Each path is a new rotation, seen through one point. The rows after it are directions, each followed by how far the rotation turns it, in degrees each step (0 if it stays put).
Each turn is a multiple of 5 degrees from 10 to 175, or 0.
Each row of a path follows its step; steps can be skipped.
Rotation 1:
step 0: [ -8  -5  -7 -18  -2  -9 -12 -11   5   6   0   8  -4   1  12 -23  10   4
   2   8   6  21  -1  15  14 -13 -12  -3   8 -11 -14   0  -3  16  17  29
 -11  18  11 -12  24   4   9 -15   6  10   8  -5  11 -13 -11  -6  -5   4
   8   6  -5  -4  10   4 -21 -28   8   6   6  -4 -26   8 -12  10  16]
step 2: [-28  17   0  13  10  12  -8  10  -3 -39  21  -9  14 -10  18  14   1 -14
   2  -3  10  16   7   7  11   0   7  -4 -13 -16  -1 -10   5   2 -10   2
  16 -25   7   9  -5 -17  -1  -4  20 -16 -10  -6 -11   9   4  -7  -6   1
 -17  14  -8   0  -2  13   3   7 -11   8 -10  -2   0  18  -2   7  13]
step 4: [-11  20   4 -35 -11  13  30  20   3   6 -10   1 -13   9   9  -2  -1  -2
  -3  21   2   4  13  21   3  -6  -1  -7  10   6  19  -1   9   8  -7  21
  -9 -13  -1 -16   9   0  -3 -18  -5   0   8   6  20  10  -2   6   4   3
  -3   1   5   8   1  -4  -3 -21   3  16  25  -2  -9 -22 -19  -1  -3]
step 5: [  4  13   6  -5  22   1  11  -6  14   1  -1  -8  15   7   3   1   4 -16
  -2 -22  13  -1 -13  -6   0 -18 -19   5   6 -34   4   4   9   7   5  -7
  -4  -3   6   2   3   8 -40  14 -16  26   5   3 -13  -2  -6 -20  10 -13
   5  -2   0   0  -1  -1 -10   6  12  19   9   8  14  -7  13  -1 -20]
step 12: [ -2  19 -11   0  20   3   5 -12   3   1  24  -8 -14 -11  -7  -8  -1 -32
 -15  -6 -11   9  20  -2 -14   4   3   4   2   1 -10  -3   7 -21   6  22
   6 -20   0  -8   0  15  -2 -12  12   0  -3  -1  16   8 -25 -11  -5 -16
  -2  11  -4   4  -3  11   9   0 -16 -18 -12  -4 -19  15   0  -2 -24]
step 16: [ 18   5  -2  -4   1  19   7  -8  -3 -14   3 -13  -5  -2 -13  -2   3 -31
 -14  -4  15 -13  -1  21 -23   7  -4 -15  -6   2 -16   1   0  -1  33   9
  -9  11  -5 -16   2  -1  -6  14  13 -11   8  20 -19  -4  -1 -11  -6 -12
   4   8  -8   3  18   2   1 -15   9  -3  -1  27 -21  -1  -6   1 -16]
step 17: [-11   4 -15  -5   5 -19  11   8   9   4  -2  -1   8 -10  -1   5   0   5
  -5  17  37  -3  -1  -3 -16  -1 -25 -13 -14  -9   3  -7   3  10 -19  10
  -5   7  19  -4   7  19  34 -11  -7   2  -1   1  -4 -14  -8 -16  -9   4
   9   4  -2 -26  18  19 -23   2   1 -10  -3 -11  19  -4  -3   1   2]
step 18: [  3   8   9  -8   0 -16  -6   9 -21   9   5 -14  -7 -19  -8  20   9 -29
   9 -10 -17  15 -11  -3   6  -4 -21  19   3   7 -11  -8   0   5  -7  18
   6  -9 -13  26  -8  12  -5  -6 -11   3 -12  -8  11   0  -7   5  -2  18
 -27   4 -16   3   9  -4 -19 -17  -3   7  -2   1   1  13  24  -9   2]
step 19: [-33   7  -3  -5   8 -12 -12   8   5   9  -8   2  11   4   1   0  -9  -3
 -10 -16   4  -5  10  13  31   8  14 -11  -4 -13   0  -8  -1   3   9  14
  20   7   0   0 -18 -12  -1  38  20   4 -12  -5  18   4  -8   9  -2   6
  10  17  11   8 -11  11  -8  -2   4   8   1  10 -17   1  -3 -18  20]
step 21: [ -4  11  -3 -16   4  -1  12  24  25  10   7  -2   6   8  -7   3   8  11
   6   3   9   6   2   0  -6 -11 -25   4 -17  -8   7  11   3  38 -10  -8
   4 -26   6  -3  17 -19   3  -5  13  -6  14  27  -1   9   4 -16 -21  17
  -2 -17  -4  11   4   0   5  -7  10  -9  -8   2  16  -2  -2   8   9]
Speeds:
[-3 -2  1 -2  4  3 -1 -7  1  1  1  3  4 -3  4 -3  3  0 -3 -2  4  4  3  1
 -1 -4  3 -1 -3  4  3  0 -2  0 -4 -4 -4  6  0  5  0  1  0  3 -1 -4  3  2
  4  6  0 -1  0  5  0  2  1 -4 -2 -1 -1 -3  0  2  1  3  4  1  0  1 -1] : 170
[ 1  0 -1  1 -2 -1 -2  0 -1  0  1  1  1  0  1  1  8  2 -5  1 -3 -5 -2  1
 -5  6  0  4  0  0 -2  2 -2  0  2  4  0  2  3  0 -1  5  4  2  5 -1 -2 -4
 -4  3  1 -5 -3  4  2  0  1 -2  2  3 -1 -5 -6  3 -1  1 -1  0  0 -6  0] : 20
[ 3 -3  0  1  3  0 -3  2  1 -2  0  3  2 -2  4  3  3 -3  0 -1  3 -1 -1  0
 -2 -1 -2  5 -1  0  3  0  1  3  0 -3 -4  0 -4  0 -3  6  1 -2 -1  2 -4 -1
  0 -3  6  4  1  0  9  2 -3  1 -7  0  0  2  7  3 -1 -2 -4 -1  4  0 -2] : 170
[ 4 -4 -3 -4 -2 -3  0 -1 -2  3  2 -1  3  3  3 -2  1 -1 -1  6  0 -1 -4 -1
  4  2  0 -1  0  2  2 -4  2 -1 -1 -1 -1 -5  4  4  0  2 -1  1  2  0  1  5
  3 -6  2 -4 -3 -7  1  2  4  0 -4  1  2 -4 -1  0  2  6 -1  4 -3  0 -4] : 90
[ 4  2 -5 -3 -3  4 -1  0 -1 -2  1  4 -3 -2  0  3 -1 -5  2  0 -2  0  3 -2
  4 -5 -2 -1 -2 -6  5 -4 -3  1  4 -3 -1  0  2 -2  4  2  3 -1  2 -5 -2 -1
  1  2  0  3 -1 -1 -1  2  0 -2  0 -1  2 -5 -7  0  3 -1 -4 -3  2  2  4] : 175
[-1 -4  2  5 -4 -1 -3  0  2 -1 -3  3 -1  5  1  0  1 -3  1 -2 -1  1  2  2
 -3 -2 -1 -1 -1  0  2  0  0 -7  0  4 -5  1 -1  0  3  0  0  2  6  1  4 -1
  5 -6 -1  0 -5  0 -2 -2  1 -1  2 -2  7  1  0  2 -4 -7  2  3  1  3 -2] : 25
[-3  4 -2  2 -8  0  0 -3  1 -1 -1  3  4  3  0  2  4  4 -2 -1 -3  2  0 -2
  0  2 -2 -2 -2  2  5  0  0  1 -3  4 -1  3 -4 -4  1 -1 -3 -1  1  0  2  6
 -1  2  2 -3  2 -6 -3  0 -5  0 -3 -1  2  0  3  0  0  4 -2 -6  5 -4  3] : 65
Rotation 2:
step 0: [ -2 -20   0 -10 -12 -17 -17  -2  -3  20  28   2  -8  -4  11   9   9   7
   0   8 -22  -1  -3  13 -10   0  -9  -9  -6   1  13 -10 -13  26   0  -9
 -16 -10  -3   7  -2  -9  22  12  11   6   1   9  -3  10   4   2  -5  12
 -20  26   3 -26 -10 -14   6  15  -8   0  21  -7 -10  18  -5   2  17]
step 9: [  3   0 -10  11   2 -32 -14   2  13   2  43  11   3 -12   7  15  -6 -12
 -12  10  -2  -6   7  27  -1   0   8  -3   4  -9  14   8  23   2  -4  -1
  17  -3  16  -1   7  -5   7 -15  21  10   7  11  -4  -2   4   9   1   6
 -26  24 -11   4   0   4  18  -3  -3  -5  12 -20  -1  -6   2  -5   4]
step 10: [ 19  17   1  -5  -7  -7 -15  24 -14  -9   3  20  -7  -6   0  16  -7  -9
 -24  -9   3  -7  -5   5   9 -11   7 -12  -6  16   5   6  -7   2   4 -11
  17  -3  19  12   4   6  18 -14  18   6  -1  -8  -3  -1  22  -6  14  -3
 -16  32  -7  -6  17 -22  14  -1 -17 -15   9   3   5   8  -2 -17 -18]
step 11: [ 10   3 -36  -5  10 -11  -6  -2 -11   7  10   3  -1 -24  -7  20  10 -18
 -16   8  -6  -8   9  22  -9  -3  -9   4 -16  -3  10 -16   5   4  17  17
   9  13  14   5  -9   9  -7   2  19  18 -14 -13  -2  19  18   4   4  14
 -11  11   2  10  20  -6  16   8   2  -8  13  15  -1   5 -17  -8 -12]
step 13: [ -1  -1   6  -6  -1 -16  -1  17 -19   7   4  -2 -22 -12   6  -5 -23   0
  -7   4   4  -7  -5  24 -16  -4  -6   6 -16  16  27 -11  -3  -7  14  -1
  26  13  10   9 -16   2   8   1  -1   6  11  21 -12  -3  13  -2  -3  14
 -13  34  -5  -2   0 -23  24   4   3  -7  10   4   0  -2  -9 -16  12]
step 17: [  7   5 -12  -9   1 -25 -28   6  -9 -11  29   9   3  15   5  -7  -3  -2
   8 -11  13 -12  -4  17  -1 -20 -27  23  -5  27  16   1  -8  20  -4  14
   4  10  -5  17   0   7  -5   5   8  -1  10  -9   2   1  20   0   9   9
   2  15  10  -3  -2  -7  17  -8  -9   0   7  -4 -16 -18   5 -20   1]
step 19: [-15   9   1 -25   3 -11 -13  21 -13   5   7  -1  17  -6 -20   6  -1  -9
  -4  10  -9  -7 -10  13   0  -8 -11  -1   4  10   2  -1   6   5   9   7
  -5  15  -1   6  21  -2  18  -9  13  -4  14 -15   2  14  -5  -1  10  -2
  12  32   9 -25  23 -16   7  -3 -13  17  17   0 -14 -13 -23 -17   2]
step 20: [  6  -5  -9 -17  -3 -24  -4  21  10  13  29  -9  -2  -9  -6  10   2   2
  -2   2 -13  -3 -18  13 -16  -3 -21  21 -27  18   5  -6  10  19   4   9
 -13 -18  -3  -6  -6  17   4   9   8  -6   9   9  15  22  17 -10   5   5
   1  13  18  -7  -5 -13  12   2 -10  14  17   7   8   7  -2 -10  -8]
step 21: [-17  -6  -7 -11   5 -21 -13   2  19  -1  26 -10  16  -2 -15   1   9  10
 -19   1 -13   1   2  28   9 -18 -10  20 -12   9  19  10  11  -5   1   0
  15   2   5  13  13  -6   4 -19  -4 -15   8  19  -1   2   5  -4  -2  21
   0  22  -5 -10   7  -7   6   2 -15   0  26 -19  -2  -6  14   6 -14]
step 22: [ -9   4  11   4   1  -4 -11  40  -4  15  11   7  -5  -6 -12   2  -9  -1
 -16   7  -9   0 -17  16  10   3  -2  -4  -9   5   3  10  28   8 -10  -3
  14  -1  11   3  12  11   5 -15  17  26   4   8   0  -4   5 -13   3  16
   8  19   0  -9   8 -34  15   0 -19   9  11  17  -4  -5  11  -1 -19]
Speeds:
[-3  0  3  3 -1  2  6 -2  0  2  5 -2  3 -1  5  0 -2  2 -3 -3 -2 -3  2  4
  5  4  0 -7 -2  1  2  2  1 -3 -2 -2 -4  2  1  2  1  2  1 -2  0 -1  0 -1
 -4  1 -6  3  3  5 -2 -2 -3 -2 -3  0  2 -6 -3  3  1  0 -4  2 -4  1  1] : 115
[ 1  0  6  4 -8  4  1  1 -1  1  2  1 -3  1 -2 -2 -1 -1 -2  1  1 -1 -2  0
 -3 -2 -3 -3  3  2 -1 -1 -5  8 -3 -2 -3 -5 -3  4 -5  2  0  1  0  1 -1 -1
 -2 -1  5 -3  2  0 -1  0  1 -3 -4  0  2 -3 -3  0 -1  1  7  1  0 -1 -4] : 145
[-2  0  2 -1  2  2  1  2  1 -1 -3 -1 -1  1  5 -4  2  0 -3  0  4 -1 -6 -2
 -4 -3  2 -4  1 -2 -3  0  1 -1  2  6  2 -3 -1 -3 -1 -4  0  1 -1 -1  3  0
 -2  1 -1  1 10  5 -4  3  2  0  2  0  1  1  1 -1  0  7 -3 -3  1 -4 -4] : 120
[ 1  0 -5  8 -1 -4 -2  1 -7 -1 -2 -2  1 -3  1  3  1 -4 -1  3  1  8  2  2
 -1  2  4 -1  0  1 -5  1  1  1  3 -1  1  2  3 -1  1  0  1  0 -4 -3  1  1
  0  3  2  3  4  2 -2 -2 -3  2 -2 -2 -1 -6 -4 -3 -2  1  4  1  3 -3  3] : 20
[-1 -2  0 -4 -1  0 -1  4 -1 -5 -4  1  3  3 -3 -3 -4 -3 -2 -1 -1  1  4  0
  5 -2 -2 -1  2  9  0  6 -3 -2  4  3  1  2 -5  2 -3  1  2  0  0 -5  0 -5
  0 -4  0  0  1 -3  5  1 -4 -2  1  1 -1 -1 -3 -2 -1  1 -4  1  3 -1 -2] : 160
[ 2  2 -4  1  1 -3  0  0 -2 -7  1  1 -4 -2 -1 -1 -4  5  1  3  6  1  1 -2
  3 -3 -2  2  1  3 -1  0  2 -3 -1 -4 -6 -2 -1  1  2  1  0 -4  0  1 -3  6
 -1 -6 -2 -3  2  6 -3  5 -3 -1  0  3  1  0  6  2  0  2  1 -3  3  2  1] : 90
[-1 -4  1  0 -4 -1 -1  0  0 -2  0  2  0  2  0 -2  2  0  0  2  0  7 -2 -4
 -4  0  0 -2 -7 -2  8 -5  4 -2  3  1  0 -3 -2  1 -1 -2  0 -3  2 -4  1  4
  3 -2 -3  3 -1 -1  4  5  0 -1 -1  0  2 -5 -1  3 -6 -1  0  4 -4  4 -3] : 55
Rotation 3:
step 0: [-13   9   1 -15   8  35  17   8  15  -2  -1  -1 -14   3  -4   0 -10  13
  12 -17   1  -2  15   3 -21   5   3  17   8  12  11   8  17   0 -10   9
   1   9   7  -2   2   1   4  11  -3 -11  -1   4  20  -4  20  -1   5  -5
   4 -16  -6  13 -11   9 -17   4   6  -1 -13  -2 -14 -14   2  12  20]
step 2: [ -2   1   0 -10 -10  10  -7 -13  -2  19 -24  -4 -11 -19  -4   0  -4  -5
   5  -1  -2  -1  10   1  10  -1 -16   9 -12   5   0  -6  -1  -6  -8  19
 -14  22 -12   9 -12  21  12  10  -2  -1 -10  -6   7  10   2  -3 -14   7
   7   5   3   7   4  16  14  16  37  -8  16  -6  -8  -2 -14  10  -5]
step 3: [ -8   3  -5  10   0  30   1 -15  -3  20  10   5  -1 -28  17  16  17   3
   4 -13   5  13  -4   0  -8  -1 -15  24  -1   4  12  10   6   3  -3  21
   8  -2   4  -7  -9 -18 -10   6  -1  -6  -3   2  -2   1   5 -12  25  -4
  -5   3 -12  13 -15  -5  -2 -19  -6 -10  -9  10  -7  -6   3  13   1]
step 6: [-11   2   2  -6  -3   9   4 -12   8   0  -5  10  -8  -9  -3   7  23  10
  12  22   0  15   3  -9  -4  -5   2  -2   6  12  15  12  20   6 -12   4
   4   3  -1 -33  15   7 -10   4   2 -19   3  -2  21  18   9  -4  22  -1
  -7 -13 -24   0   7 -11   4  -6 -20   6  -6   3  -6   5  -8  -2 -13]
step 8: [ -2  12  29   8  -8   2   6   3  -4  12 -10   6   2  -2   0  -3   8  15
   6   5  -5   1  -1 -17  35  -4 -21   1  -6   2 -13 -10  11   5   2  12
 -12  17   5  16  -2  -6  -7   2  15 -20 -16  -4  11   5  -5 -19   0   7
   4   5   7   6  -4 -16   3 -14  -6 -10   4 -18  12  -7 -10  -4 -18]
step 9: [ -1   9   6  22   7   5 -16   3  -7 -14   5  -7   7 -17   7   5  11 -10
  -7  16  12  -9 -17   0  -2 -13  11   8  12  -6   8  -5   5  12 -14   9
  18  -5   9 -15  25 -17  -1  13   2  -4  19   3  14   6  -8 -12   5   5
 -20  -2 -11   2   5 -12 -13   2 -11 -20 -20  -2  12   2  -9 -12  -2]
step 13: [ -7   4   0   5  -8 -19   0   8  -9  10 -18  -3   5  -6  -6  14  14 -13
  -1 -12   1 -20 -17 -15  11   8  -7  -4 -16 -11  -3 -12 -17   6 -18  -6
  -6  -6  -7   2   0   2   1 -19   4   7 -14 -12 -30 -19  -6   4   1  -2
   1 -15  34   3  -5   4   4   2  -2   7  -9 -17   9   8   2 -10   2]
step 16: [  5 -30   7 -22  18 -15  -3  26   0  11   2 -20 -14  17 -13 -10  13   2
  -1 -10   0   2  -2  -1  -7  13   3  -5   0  -1  -5   0  -1   0 -17 -19
  -1  16  -8 -11  -2  -1  14 -15   3  -1   4  -2 -19  -1   5  17 -15  -1
  12 -12  15   5 -13   0  12  -7   9  15   2 -10   9  13   2  -6  -9]
step 19: [  5 -11  20  -4   3  12 -11   1 -16  15   1 -11   1  12  10  -9   2  -1
  -2  -7 -15   8 -11  15  -5  17   4  10 -17 -15  -2  -4 -14  -3  -5 -11
  10  16  -6  23   4  -9   7   8   1   9  -7 -12  -6 -20   4   4  -6  -9
   2 -18  18 -15   0 -19   9  -1  14  16   1   4  23  -1 -10  15   5]
step 20: [-20  -3  13   8 -17   0  10  -2   0   0  11 -12  -1  13   7  -1   3  17
  -7  -3  28 -21  17  13 -19   0  -2 -13  -6  -3   3  -2  16  -5  31   1
  -4   9  -2   7  -7 -13   3   3   2   2   4   6  12   6   1  -3   4 -15
  -1   7 -32  -6 -13  -4   6  -1   8  -4   0  15  26  -8  -3   0   4]
Speeds:
[-4  0  0  1 -3 -4  2 -1  2  2  1  0 -2  2 -4  5 -1 -1 -6  2  0  3  6 -7
  0  2 -2  5  3  0  2 -4 -5 -1  4  0  1 -2 -3  0  0  3 -1  2 -8 -5  2 -4
 -1  2 -4  0  0  0 -1 -3  0  1 -1 -4 -1  3  0  2  0 -3  3 -3 -5  0  3] : 160
[ 2 -5  3  2 -1  0  1 -3  0 -2 -3 -4 -3  2 -1  1  0  2 -1  5 -2  2  1  2
  2 -4  7  2 -6 -3  2 -2  0  5  1  3  2 -6 -1 -2  2 -1  0 -3  0  4 -5  2
 -1  3  1 -2 -3 -5  0  2 -1  3  0  3 -5  4  3 -2  3  4  0 -3 -2  0  0] : 140
[-3 -4  3 -1 -4  3 -1 -6 -1  1 -2 -1 -3  3 -1  1  5  2 -2 -2  1  0 -7 -1
 -1 -3  4  0  4 -4 -1  0 -1 -3 -4 -1 -4 -2  4 -5  3  0  4  6 -2  2  3  0
 -2 -1  3  1  4 -1  3 -3  2  6 -1 -1  5 -1  1  0 -1  1  1  2  1  2  3] : 110
[ 2  5  2  3  0  3 -3 -2 -4  2  1  0  4  1 -1  2  1  4 -1  1 -2  1  5  2
 -4 -3 -2 -2 -2  5  1 -2 -2  2 -3  3 -7  2 -1 -3  0 -1  4  3  0 -2  3 -2
  1  2  3  1 -2  2 -5  2 -6  4  1 -1 -3 -1 -4 -5  3 -2 -3 -3  4  0  2] : 120
